(in the rows, 128 means zero)
The same turns and mirrors carry the whole set onto itself, and each row onto the other rows of its family. Which rows share a family with each named row? Give them in list order.
These 32 rows form 4 families of 8 rows each.
Fule: [110 147 104 132  94 157  96 124 104 151]
Ked: [103 130  91 129  91 142 109 125 132 144]
Zefip: [136 119  96 145 120 103 113 144 100 148]
Bolem: [117 162 109 121 107 121 158 134 107 165]
nul: [121 104 146 137 122 138  83 133 126 144]
Vuza: [106 153 151 111 117 152 116 120 146 149]
potep: [ 97 153 151 116 123 156 125 135 134 137]
pul: [110 143 105 139  88 153 106 129 106 129]
gem: [124 136 115 141 110 141 123 171 147 161]
Bavav: [125 165 108 109 117 130 150 143 107 147]
Budom: [105 108 141 152 126 130  87 137 127 140]
lotuk: [104 150 151 113  94 135 138 133 140 137]
voluf: [124 103 102 136 135 125 111 136  93 164]
Mozot: [126 143 105 129 110 127 164 122 104 149]
bedi: [127 124 162 118 137 118 140 145 101 158]
Tatur: [132 138 112 149 113 148 124 151 147 174]
gari: [108 137 135 118 131 117 116 107  86 126]
Vili: [147 119 118 122 115 140 130 157 148 157]
pupef: [141 127 108 151 114 108 118 140  87 169]
pugus: [130 127 157 123 137  99 137 142 124 160]
fubi: [118 170 108 115 109 121 146 130 112 166]
Petad: [115 145 145 113 120 111 104 109  86 143]
Zuget: [122 132 145 120 154 103 133 147 125 159]
sas: [106 139  97 132  95 161 103 124 109 148]
zalo: [140 115 108 150 117 114 115 144  87 162]
difun: [ 84 136 134 128 114 119 117 114  83 147]
Zulab: [104 139 137 111 118 115 107 114  80 142]
nen: [135 136 153 127 140 103 134 135 132 164]
rif: [101 112 146 120 116 134  83 149 128 153]
Dokor: [134 127 117 145 115 145 134 155 151 165]
Narut: [ 95 151 147 107 114 144 123 124 146 145]
sol: [125 109 147 149 125 137  82 131 123 151]

Same family as sas: Bolem, nul, pugus, zalo, Zulab, Dokor, Narut
Same family as pupef: Fule, Vuza, Tatur, fubi, Petad, nen, sol

The same turns and mirrors carry the whole set onto itself, and each row onto the other rows of its family. Which rows share a family with each named row? Give them in list order.
These 32 rows form 4 families of 8 rows each.
Kepug: [172 128  85  82 134  95 120 156 169 169  88  72 111 116  88  95 165 100
 123 101 115  58 121 143 137 185  92 115]
Lakar: [198 129 118 123 189  97  93 172 170 125 120 104 109 101 108 100 174 143
 117 108 121  59  93 107 114 196  99 125]
pego: [188 113  93 101 138  86 109 149 171 145  93  85 106 116  99  94 164 105
 133  75 122  70 115 156 127 202  88 115]
far: [175 122 150 145 151 109 128 141 172 124 131 142 132 112 107  86 178 152
 107 126 116  74  98 129 124 198 127 126]
vuni: [169 157 106  82 121  81  89 162 162 167 108 138 126  98 120 107 185 132
 149 110 128  96 113  94 132 151 129  94]
Nepa: [171 146 124  85 158 105 118 146 153 149 106 132 142  82 131 131 200 107
 142 141 121  72 142 124 125 147 105  84]
kenos: [184 110  90  88 164  92 121 176 176 153 112  81 108 102  85 106 177 107
 119  89 111  68 109 153 117 175  90 112]
Mudub: [183 132 120 119 184  93  93 159 144 130 120 122  93  97  96  81 167 134
 109  93 116  55  87 128 113 181  88 112]
Ses: [162 162 100 105 130  90  97 180 159 161 111 135 143 115 112 115 181 142
 148 122 124 103 133  90 128 147 116 101]
mosit: [187 141 134  86 145 118 104 148 128 133  99  97 154 103 118 127 192 107
 139 129 135  71 142 128 124 152 104  88]
Nage: [176 149 113 110 177 107  78 164 143 128 108  98 102  98 106  83 164 133
 114 100 122  39 114 117 125 182  90 123]
Vuzu: [181 152  96  99 123  97 104 162 164 148 114 141 108 107 115 108 174 152
 155 107 123 115 121  85 127 161 118 100]
Kabos: [178 142 133  94 146 125 104 137 153 151 115 112 165  80 121 138 182 110
 146 127 110  74 132 125 128 147 104  92]
Pep: [192 148 116 104 168 126 126 125 154 154 128 102 127 125 107 105 192 108
 104 154 109  86 145 167 101 168  90 100]
tekeb: [178 170  83 110 128  90  73 149 145 163 112 125 117 133 111  98 170 140
 105 142 121 124 128 149 113 159 121 109]
rudos: [190 140 125  87 167 122 129 146 151 132 117 114 149  88 124 135 183 120
 153 112 115  84 146 110 118 162 103  91]
fuzu: [162 157  97  99 114  77  82 144 150 163 134 130 108 135 121  77 181 142
 122 158 118 108 109 140 134 159 108 108]
medi: [169 152 126 102 143 103 108 134 146 160 118  94 140 143 114 101 179 114
 110 168 117  83 136 168 120 155  78 102]
sot: [182 121 140 137 142 101 114 153 191 112 121 142 111 104 114 104 152 157
 117 129 119  89 103 144 125 192 131 129]
Muva: [189 130 111 137 166 115  95 155 156 128 126 111  92  99 102  84 163 120
 132 104 124  42  90 123 127 186  83 125]
gele: [150 117 112 101 100 107 138 138 192 147 112 112 137 115 101  99 156 137
 123 126  98  82 121 164 153 187 129 116]
lub: [164 139 134 128 141 124 102 141 167 111 125 139 123 101 117  85 171 163
 112 137 119  60 105 128 140 193 140 125]
nifel: [176 101 111 118 110 111 146 156 204 152 115 106 114 110  86 108 166 119
 119 122 112  95 113 168 133 175 117 126]
gemeg: [177 157 118 108 155 119  90 117 150 152 115 108 141 122 111 109 188 107
 105 161 128  83 132 175 104 163 104 104]
Mamid: [187 150 113 115 151 121  93 120 147 167 120 107 132 102 124 116 189 112
 102 163 101  93 139 161 118 155  83 108]
nokog: [176 143 111  96 113  98  74 164 137 143 125 126 133  95 124 106 184 140
 156 116 118  99 122  93 144 151 114 103]
somi: [158 172 102 117 129  83  66 152 166 175 124 124 119 139 109  81 174 141
 113 136 116 110 125 139 116 155  95 119]
fam: [174 160  91 115 129  96  94 146 164 164 131 132  91 139 100  80 168 146
 109 140 102 121 129 151 110 162  96 108]
nar: [185 111  84 107 139  98 123 152 164 164 100  84 108 107  79 100 165 101
 130  84 121  77  96 134 127 181  82 120]
Ragod: [164 102 117 111 115  92 148 138 185 138 109 118 140 115  95 107 155 124
 132 101 115  99 119 169 131 191 123 121]
neliv: [173 109 123 115 113 104 148 151 193 151 114  99 143 132 101  94 172 141
 116  95 107  85 108 154 142 196 123 116]
dor: [170 128 140 126 150 113 132 155 170 116 138 142 117 110 108  85 163 153
 115 115 118  57  85 148 133 182 136 109]

Same family as nokog: Lakar, kenos, mosit, fuzu, medi, sot, nifel
Same family as Ses: pego, Nepa, tekeb, Muva, Mamid, neliv, dor
Same family as vuni: far, Mudub, Kabos, gemeg, somi, nar, Ragod

The same turns and mirrors carry the whole set onto itself, and each row onto the other rows of its family. Which rows share a family with each named row? Give them in list order.
These 28 rows form 7 families of 4 rows each.
zol: [104 111 145 149 114 123 129 110 157 114 145 154 159 102 144 109 127 125
 153 154 139]
moniz: [137 125 161 140 137 105 137 119 114 115 135 103 120 128 135 137 110 155
 118 147 148]
gulu: [121 147 116 138 100 119 135 145 105 142 129 141  91 120 104 147 131 111
  86 138 118]
vik: [109 145 105 111  98 131 143 124 156 145 124 171 133 117 105 121 162 113
 142 129 116]
tavo: [126 134 135 140 108 129 140 149 119 137 129 114  83 117 105 147 125 136
  86 131 120]
Gebof: [121 145 110 137 112 126 141 155 100 120 117 151  99 123  97 145 144 124
  96 124 109]
vifot: [124 126 178 130 134 126 125 128 127 112 142 109 112 123 148 115 101 150
 114 135 141]
fala: [146 144 129 138  95 114 127 141 108 137 114 141 116 135 106 157 125 130
  86 130 116]
tepuz: [ 79 142 109 132  98 134 138 132 154 137 120 181 130 105 133 127 144 101
 124 136 114]
gota: [ 94 137 129 110 116 116 129 117 149 111 157 146 158 116 156  94 137 134
 148 127 137]
didep: [124 129 147 112 123  98 115 132 107 109 158 101 127 128 137 103 119 141
 115 130 153]
Duv: [ 90 145 113 140 100 146 146 139 159 146 128 161 113 102 114 144 152 124
 120 130 102]
kalir: [147 132 167 139 123 109 112 109 120 123 145 121 129 127 131 130 107 141
 122 148 160]
fitod: [ 82 127 107 135 118 136 144 134 149 112 121 178 133 100 116 122 156 116
 143 134 115]
dumek: [103 125 109 147  85 127 145 145 144 127 116 174 145 110 118 135 144 116
 119 136  95]
toron: [ 93 145  88 112  92 122 140 134 148 138 134 161 134 110 117 123 163 120
 122 115 116]
ziz: [137 131 156 137 125 109 127 123 101 122 148 119 103 125 142 115  97 133
 100 141 152]
zup: [145 116 158 118 123 104 131 137 102 108 145 107 121 132 121  97 115 137
 121 140 137]
Rogi: [135 129 114 125 102 111 139 145 112 140 131 123  97 120  79 132 145 116
 111 136 124]
Noson: [109 126 151 131 146 126 130 101 144 103 143 154 137 109 146 100 126 140
 151 136 157]
Rapom: [123 136 106 115  99 105 128 146 108 136 135 112 101 124  97 135 141 126
  91 120 134]
zug: [ 98 125 150 130 125 122 129 109 149 115 142 157 143 111 167  95 113 123
 140 140 146]
zapot: [ 90 139 109 137 109 128 155 128 155 131 111 168 141 112 124 149 154 129
 131 137  99]
ruko: [149 144 154 132 140 113 127 124  95 109 139 126 105 130 125 125 116 150
 106 129 151]
kovus: [130 141 120 141 111 114 146 139 113 141 115 126 102 127 101 167 139 140
  97 138 116]
dipa: [ 86 139 155 128 125 143 132 116 169 119 143 156 142 110 157 113 129 136
 147 138 125]
zovam: [ 98 121 151 135 134 117 143 111 154 108 130 146 158 112 159 118 127 144
 153 148 131]
fes: [117 135 150 105 122 120 136 117 146 114 141 157 159 128 150  85 130 137
 152 132 128]

Same family as dipa: tavo, vifot, Duv
Same family as zup: vik, Rogi, fes
Same family as Gebof: fitod, Noson, ruko
Same family as didep: gota, toron, Rapom
Same family as tepuz: gulu, ziz, zug

The same turns and mirrors carry the whole set onto itself, and each row onto the other rows of its family. Which rows share a family with each named row? Give them in list order.
These 16 rows form 4 families of 4 rows each.
C: [112 175 124 106 131 130 136 139 161 111 117 136 109 129 125 107 106 182
 116 132 115 133]
M: [ 74 141 127 116  84 110 132 190 153 107 106 154 113 144 128 110 111 123
 124 133 145  99]
Y: [138 155 154 124 120 142 141 145 166 142 126 115 112 142 132 125 112 161
 100 147 107 126]
V: [ 89 124 143 112 141 112 126 196 161 116 144 111  88 114  91  84 102 140
 150 140 118 139]
R: [ 82 107 126 106  87  97 142 172 152 133 112 160 123 152 113 125 102 124
 141 121 116 106]
Q: [101 160 175 109 117 167 111 161 170 133  98  96 117 134  97 137 117 113
 127 141  97 113]
F: [ 81 110 131 129 103 108 152 186 158 110  97 156  86 159 125 119  99 144
 128 149 131 121]
B: [ 78 117 124 134 102 108 145 159 161 142 114 138 123 156 130 129 117 105
 123 133 150 123]
A: [ 97 142 173 128 124 158  96 143 167 117 111 121 115 137 105 157 100 108
 145 152 115 114]
N: [ 75 116 140 111 141 145 144 198 156 133 141 132 101 118  86 116  98 153
 166 144 131 139]
D: [ 76 142 130 103 132 138 119 177 170 122 147 110 100 146  80 114 108 163
 173 137 110 143]
W: [117 161 146  97 126 149 148 133 134 142 111 124 113 110 134 116 119 163
 125 149 122 124]
Z: [131 164 139 132 129 138 149 124 160 152 117 128 129 140 105 101 116 161
 130 142 120 120]
H: [115 142 182  98 131 137 109 166 175 112  95 124 139 123 116 145 100 109
 144 133 101 130]
G: [ 87 118 133 112 117 128 127 201 161 124  99 121  83 128  66  93 109 147
 157 134 122 141]
L: [ 92 129 162 112 128 145 111 151 185 106  94 103 117 117 109 126 103  88
 130 132 134 130]

Same family as Y: Q, F, G
Same family as R: N, W, H
Same family as Z: M, V, A

The same turns and mirrors carry the whole set onto itself, and each row onto the other rows of its family. Which rows share a family with each named row? Give them in list order.
These 20 rows form 5 families of 4 rows each.
Bera: [104 136 134 103 176 129 135 189 123 120 159 111 114 110 127 144 155 107
 167 152 126 107 109 124 101 114]
Fepa: [111 131 128 120 127 130 121 137 143 116  93 112 125 143 145 147 168 122
 127  95 141 123 130  81 147 115]
Mek: [124 127 160 114 159 154  99 161 120 121 148 120 108  97  91 143 132 100
  93 144 146 118 130 122 124 103]
bal: [126 135 171 104 150 131 112 115 147 142  99 135 121 103 157 132 159 150
 139  99 105 113 112 134 115 150]
Zase: [122 134 124 121 118 129 112 145 141 128 102 125 115 141 156 150 152 133
 117 100 141 138 131  74 138 110]
dugi: [130 114 138 123 133 131 102 141 140 123  80 121 121 148 151 146 150 135
 102  98 131 127 136  94 137 109]
tof: [123 142 160  95 159 122 114 131 124 155 100 143 122 109 162 139 157 141
 142  91 102 116 118 143 119 150]
korob: [126 110 145 122 151 146  97 182 111 127 137 115 109 111 104 138 147 104
  93 157 155 132 125 107 109 108]
pesep: [127 154 161 104 148 125 118 114 129 137 109 142 133  98 160 146 146 153
 138  93 106 106 119 134 121 128]
tana: [120 121 153 112 155 154  96 173 115 126 156 110  96  90 102 142 134 122
  97 141 146 102 113 112 105 114]
rig: [125 120 152 124 145 148  92 183 128 119 152 120 103  96 105 141 126 119
  94 144 149 127 130 115 124 102]
gor: [120 128 149 101 189 116 131 182 124 130 149 135 116 113 119 140 163  94
 163 158 122 124 114 133 104 117]
Matak: [126 130 134 114 128 118 125 139 133 130  99  99 129 143 155 155 148 137
 126  93 133 115 121  74 135 110]
mekav: [105 119 144 116 122 129 110 140 150 130  89 105 119 142 151 153 148 136
 119  98 146 132 129  85 140 120]
Mip: [111 117 160 109 150 154  94 170 127 137 146 110 101 106  99 150 125 108
  96 151 159 132 125 113 113 113]
gevo: [126 134 163 107 159 111 116 125 141 131  96 156 125 108 154 134 171 142
 145  96 103 115 120 138 125 135]
fanap: [109 140 158  89 157 123 126 136 156 140  90 147 127 112 164 146 153 140
 148  92 105 126 116 140 125 132]
moz: [105 121 148  97 183 118 130 193 116 132 137 113 112 104 133 147 153 100
 164 150 119 123  98 141 107 120]
Zudo: [104 135 153  90 177 130 133 191 131 140 147 127 124  94 122 138 154 103
 156 153 131 135 109 142 101 131]
Lodun: [115 123 152  98 181 123 139 178 135 132 145 105 114 116 130 145 144  94
 166 165 121 125 102 122 100 115]

Same family as gor: mekav, Mip, gevo
Same family as Matak: Bera, pesep, tana
Same family as Zase: tof, rig, moz

